Each row is where one point has got to under a steady rotation. How many steps took it there?
The counts run from 0 to 135.
[156 106 165 121 132 149  76 156 108 125 172 107 121 106 129 186 126 124
 180 139 114 112 144 106 117 116 144 122 135 161  59 108  90  95  93 172
 145 135 145 109 158 107 124 113 141  92 145 119]  17
[173 120 145 129 126 125  83 139 122 118 154 116 149 102 140  96 126 139
 115 109 103 122 178 137 176 128  58 160 136 153 136  73  92  98 124 171
 104 122 131 127 152 118 125 125 132 134 143  80]  134
[170 118 153  94 176 118 123 108 114 140 113 107 138  69 104 106 115 126
 141 109 138 128 107 101 156 110  88 174 149 127 112 102 139  54 124 124
 119  99  99 112 130 104 132  85 109 118 168 112]  53
[136 124 104 144 111  77 156 148 106 148 126 111 146  87 167 133 168 143
 153 118  96 103 114 107 128 152  52 105 126 108 121  76 117 123 149 136
 119 124  94  49 139 129 108 131 111 131 146 123]  72
[142 156 134 130 107 113 158 148  84 133 135 136 153 128 167 117 143 197
 147 173 115 127 124 106 159 155  68 135  96 155 148 115 105 123 126 146
 129 107 120  40 105 143  86 123 125  97 146 120]  76
[174 149 109 136 110 109  98 127  62 149 109 129 124 157 137  99 106 179
  59 168 136 121 133 126 125 189 118 135 143  98 116 139  82 154 102 164
 133 106 149 111 151 104 100 120 104 146 126 128]  92
[167 148 128 117 100 124  63 117  74 120 158 116  96 160 148 102 133 134
 105 124 117 150 145 105 106 161 150 172 137  89 101  90 117 124  72 145
 128 127 160 150 150  99 107  91 128 150 144 134]  1
[131 170 121 145 116 142 108 156 127 159 124 105 151 114 178 108 145 117
 103 160  80 114 181 151 191 113  94 163 120 107 117 107  89 143  97 157
 105 102 169 142 127 110 148 119 131 123  98  85]  39
[136 116 154 122 139 164 115 114 107 145 181  98 139 117 148 200 125 160
 166 176  99 116 119 133 144 102 159 131  90 106 117 126  97  91 114 120
 156 148 167 116 146 119 104  80 125  95 143 144]  113
[153 131  95 149 114 132  88 155  99 180 128 106 157 120 149 148 128 138
 114 108 125 120 170 105 169 123  71 151 106  73 149 116 141  95 132 137
 112 104 129 122 159 134 164 134 117 145  91  81]  126
[181 139 115 113 124  92 136 130  89 120 129 108 124 127 127 107 121 153
 141 128 130 140  99  35 132 138  85 163  99 126 167  83 116 109 123 151
 138 114 149  74 126 134 104  91 124 138 154  97]  80
[135 118  91 112  95 134  97 119 115 138 131 110 142 115 152 127 103 159
 124 169 149 125 140 148 185 103  66 121 103  87 131 110  79  81 135 110
 106 128 157  96 182 128 133  96 116 131 117  66]  34
[ 95 148 114 134  91 172  92 116 120 125 156 118 122 128 166 153 108 150
 152 180 148 151 128 150 163  95 120 163 115  88 114 127  92  80 100 104
 128 113 159  94 183 127 148 114 126 106 135  79]  33
[188  89 112 137 153  97 112 150  89 169 122 126 138 108 155 176 153 152
 112 117 122 103 132 117 118 181 105 114 144  98  98 106 130 115 148 168
 133  95 122 120 156 109 114 140  91 151 119 140]  99
[125 153 109 129  74 110 142 136 115 133 135 136 151  72 161 136 167 102
 178 148  90 130  95  73 151 117 114 137 121 109  62 101  99 129  90 166
 133 137 150  91  95 120 127 116 138 133 135 130]  70
[198 107 156 103 149 151  90 148  72 151 139  93 162 109 120 146  74 154
 124 133 112 106 146 114 150 122 132 116  96 102 122 169 144  98 115 141
 173 103 138  89 112 143 108 100 129  96 126 140]  111
[172 129 117  99 130 120 106 160 123 134 128 120 128  75 175 110 110 130
 116 120  94 151 141 121 203 106  79 155 135 140 108 134 101  96 151 135
 101  70 129 116 131 154 158 117 123 144 114  97]  42
[112 138  85 129 130 135  89 155 135 160 138  91 107 116 167 159 135 107
 127 122 119 127 141  83 147  86 112 143 141  65 112  99  98 112 105 110
 104 127 166 131 180 145 173 125 115 145 108  98]  36
[171 156 135 145 150 126 136 131  97 156 109 110 153  78 122  97 137 173
  86 126 120 122 128 143 173 125 101 146 139  96 113 138 168 113 116 103
 110 101  77  95 116 113 122  84  96  99 152 155]  57
[154 146 115 140 125 117  96 116  73 131 132 129 110 160 146 103 116 146
  98 138 139 160 112 116 100 198 110 162 146  95 138 111 119 115  99 131
 151  90 137  87 185  89 116 127  90 140 157 118]  91
[ 84 157 125 151 152 137 136 162 133 162 135  89 121 110 191 140 149 134
 112 149  76 117 162 151 174 115 114 162 144 114 119 122  81 123 100 117
 107 106 150 132 152 130 152 139 114 123 110 104]  40
[104 133 117 132 167 141 134 167 134 156 127 105 120  84 197 148 126 156
 113 130 104 147 140 149 177 119  82 157 141 130 120 135  94  95 153 102
 105  63 125 104 140 147 161 140 101 129 116  98]  41
[205 122 137 145 143 120  85 163  56 158 115 135 156 126 153 156 124 110
 128 109 117 133 139 129 120 167 123 127 130 129  89 121 151 100 130 173
 142  67 114 118 179  83 140 142 117 131 114 127]  11
[139  99 150 131 150 143 116 164 106 160 163 127 125 107 189 197 145 168
 133 151 118  98 174 165 147 165 115 125 128 140  76 153 129  80 129 142
 121 109  95  95 152 130 122 140 112 105 121 164]  14
[142 167 158 143 171 127 135 128 112 155 130  85 130  88  93 110 139 118
 123 135  95 100 117 124 136 103 131 158 165 109 108  71  96 135  82 147
 107 146 136 134 136  67 117  75 116 107 163 147]  55
[121 153 122 144 166 105 153 140  92 154 135  87 112 135 169 151 137 180
  99 134 114 112 126  87 123 161 108 183 114  98 182 107 134 106 114  96
 153 138 110  86 127 130  97 105  97 129 143 152]  83
[133 125 157 146 141 149 106 162  93 157 155 123 130 116 177 180 156 150
 126 154  86 100 182 165 142 154 144 129 138 144  60 132 108 130  94 161
 130 123 137 131 139 102 110 139 121 108 112 168]  13
[168 148 100 149 107 137 100 139 109 162 104 113 170 118 154 118 125 126
 127 141 118 140 157 135 183 108  76 174 118  99 147 105 130 123 122 155
 110  75 148 125 164 101 161 127 119 134 110  54]  38
[155 155 173 124 175 149 126 131 101 141 136 108 124 104 132 107  97 161
 127 163 126 120 141 144 177 114  79 165 149 178 134 120 115 105 110 147
 102  68 118 101 126 106 124 106  94  87 152  91]  49
[ 87 120 114 137 114 167  85 140 100 153 154 114 123 131 174 165 112 154
 123 143 114 146 152 124 154 113 122 140 112  70 102 151 124  63 107  76
 138 109 138 103 165 159 152 129 136 114 129 116]  121
[123 160 127 152 149  94 156 143 102 153 153  89 112 140 148 145 158 154
 113 154  90 101 130  67 129 149 137 180 113 106 171  78  99 145  85 141
 134 166 153 113 120 115  86  96  99 127 147 151]  82
[136 150  94 149 128 140  99 140 115 158 125  93 141 129 160 165 131 124
 144 119 113 147 125 102 151  94 108 166 123  89 137  99 133 106 122 118
 117  77 134 114 185 116 173 126 102 137 120  64]  37
[140 100 124 118 138 106  91 164 104 168 137 117 100 104 166 189 153 101
 116 118 106 108 154 114 111 161 139 120 147  91  65 110  99 100 108 156
 129 144 138 158 150 106 139 128 108 162 101 158]  9
[131 171 128 159 122 102 113 183 103 139 133 100 138 124 166 122 160 125
 148 117  66 131 122  49 132 126 116 130 129 127 111 116 118 163  82 140
 143 106 120  75  93 146 134 138 154 100 138 137]  74
[121 144 150  82 175 133 142 125 155 149 140  96 110  60 126 126 142 153
 113 150 120 103 141 102 177 103 108 168 145 137  78 121 104 106  89 136
  80 148 134 161  96 145 109  85  95 114 136 150]  51
[137 132 128 113 123 156  92 117  69 158 137 131 101 136 171 189 113 147
 129 177 135 160 121 119 120 154 169 176 148 113  71 136 108  98 107 149
 132  81 150 132 153 102 136 121  89 141 126 130]  6
[153 114 163 150 139 138 107 131  82 152 157 131 138 121 179 172 141 157
 157 156 102 120 136 159 126 183 137 145 126 142  84 133 127 111 114 174
 163  88 123  90 138  99 105 144 108  98 141 132]  102
[138 135 131 108 136 138  76 146  79 161 108 114  93 138 166 153 103 139
  87 143 112 142 144 101 127 155 179 150 145  91  59 174 106 128  89 135
 141  81 159 149 125 131 147 120  97 146 107 153]  5
[145 133 131 127 138 111 109 131  64 164 127 109 115 154 165 140 101 165
  80 147 145 116 153 160 108 190  98 130 135  79 130 136 118 114 117 126
 125 101 122 111 177 109 110 112  74 147 118 130]  3
[163 157 130  95 139 107 113 131  93 125 114  97 117 120 173  81  96 143
  81 145  82 149  98  74 147 158 156 173 116 105 139 143  98 123  96 123
 167 112 167 104  95 131 115 101 135 141 143 145]  85
[169 148 125 170 109 149  97 132  68 152 162 107 161 152 130 140  99 160
 122 145 107 125 135 157 156 118 122 120  96  73 156 125 125 117 124 126
 145 116 133  88 192 108 122  88 135 111 138 108]  118
